The rows below come in pairs that one turn or mirror swaps. Which row does each named row swap with?
The rows were stretched afterwards, more along some directions than others.
fon: [ -3 -13  -4  41 -21  27 -41   5  31 -27 -12   1  24 -52  -3   7 -16]
fos: [-13 -50 -22  24 -24  27 -62   0  -9 -35 -14 -42   2  25 -20  38 -11]
lar: [ -8 -56 -24  24 -44  14 -28 -33 -24 -18 -34  -2  18 -66  24  24 -60]
seg: [  7 -28 -36   8 -21 -25 -38  -6 -33 -35  -6 -54 -18 -23  41  39 -19]
ropum: [ 22   4  55   1   6  13  30  13 -19 -63 -12 -29  15  -5  16  13 -37]
Suv: [ 25  14 -26   2 -30  16   8 -56 -26 -26  13  10  39   2   6  31 -22]
leg: [  8  37   7  18 -37   7  37 -52 -31 -22  39  22  20   2  -8  27 -29]
liba: [-14  21   1  29 -67   6  31 -41 -38  -5  21  38  -6   1 -11  16 -46]
Tege: [ -6 -63 -49 -19 -52   3 -28 -21 -50 -59 -44 -28  -5  32   0  40 -37]
fisek: [ 25 -31 -42  35 -17   6 -62 -14  21 -34 -17  -2  46 -28  38  -5 -24]
lev: [ 15 -10 -21  32  -4 -23 -35 -21  -1  17 -16  15  35  15  13  -1 -23]
Kamen: [ 25  23 -20  28 -42   6 -12 -20   5 -28  22  36  31 -12  36 -34 -47]
dudeb: [ -8 -50 -27  16 -48  34 -11 -20 -53 -23 -53  11   6 -13 -11  14 -47]
merus: [ 56 -37  -7  35 -57  21 -25 -44  -6 -42 -24   4  42  38  28   6 -54]
difu: [ 39 -37  10  52 -66 -10 -52 -19   5 -38  21 -22  16  11  37 -10 -68]
losib: [ -9 -48 -55   4 -56  21 -19 -64 -33 -17 -30  48  29  17  -7  29 -46]
gora: [-15  -5  27  33 -24  32  -7   0 -25 -20  18  -5 -10   0   1   8 -38]
Mib: [ 31 -17  20 -12  11  34   0  -6 -19 -55 -32 -39  17   2  17  56 -44]
mamis: [ 17  16  -4  17 -36  -6  18 -39   6 -17  11  27  37 -28   8  35 -49]
nen: [  9  20  23  -2 -38 -20  19 -35 -32 -38  41 -30  -6  35  13  37 -35]
Gugo: [ 20 -11  -7 -14 -12 -10 -21 -10 -16 -61  24 -47   5   0  31  37 -54]
fem: [ 33 -23  -1  -5 -30   6  18  -7 -31 -58 -39   9  32  34  18 -18 -49]
nur: [ 40  -3 -20  25 -36 -35 -31  -1  17 -38  -9 -10  48 -22  52 -28 -34]
Lubib: [  8 -10 -41  -7 -15   7 -40 -26 -14 -46  32 -51  19  43  -5  56   2]
tapi: [ 26 -24  10  35 -37  35 -18 -12 -16  -6 -37   4  27  -9   0  11 -36]
Moz: [ 37  31 -14  28 -38 -49  -8 -31  -2 -26  51 -19   6  14  38  28 -13]
dig: [ 32   4  -1  12  -6   1 -14  32 -13 -68 -27 -33   9  42  17  25  -3]
fedu: [ 22 -21 -11  35 -51   4 -47 -22 -12  -4  18 -25  18  61  10  -3 -29]
defa: [ 29  33   1  15 -21 -24   4 -23 -41 -52  42 -37   6  39  60  -3 -13]
fozab: [ 13  15  40  51 -14  23 -24  14  14 -28  23  -9   8 -61  38 -16 -41]
Povo: [  1  42  -3  15 -26  -4  11 -34  -5  10  34  27  22 -21  33 -36 -45]
Febu: [-42 -29 -52  -1 -55  20   2 -45 -66 -37  -9   7 -16 -28  -8  42 -36]
lilof: [ 35  40  41  42  16  -7 -13   8  40  -8  29  -7  38 -30  42  -4 -27]
sal: [ 34  22  32  -5  -5  -3 -22  12  15 -60  38 -62  10   8  52  21 -33]
fise: [ 15   9 -47  21   4  11 -24 -24   3 -38   0   6  62   4  -2  29  12]
liku: [ 22  16  19  56  -5  11 -16  -1  -1   8  -3   6  46   2  20 -18 -19]
zisat: [ 29  45  43   9  16 -35   4  24  16 -35  24 -49  26 -52  57   1 -27]
Suf: [  2 -13 -31  32  18 -14 -54 -32  17 -33  17 -23  38 -27   0  59  20]
Mife: [ 46 -27 -13  20 -60  -1 -57  -6  10 -52   1 -30  24  33  58 -21 -51]
kat: [  3  20 -31   4 -38 -11 -10 -53 -22 -14  55  -5  18  69   2  10 -21]
sero: [-17 -23   9  18 -20  31 -10 -36 -14 -23  -3   9  12 -24 -12  62 -30]
kez: [ -6 -15 -52  15 -54  21 -15 -44 -27 -41  18  32  18  37  -8   8 -29]

sero pairs with losib
seg pairs with Moz
dig pairs with defa
zisat pairs with nur

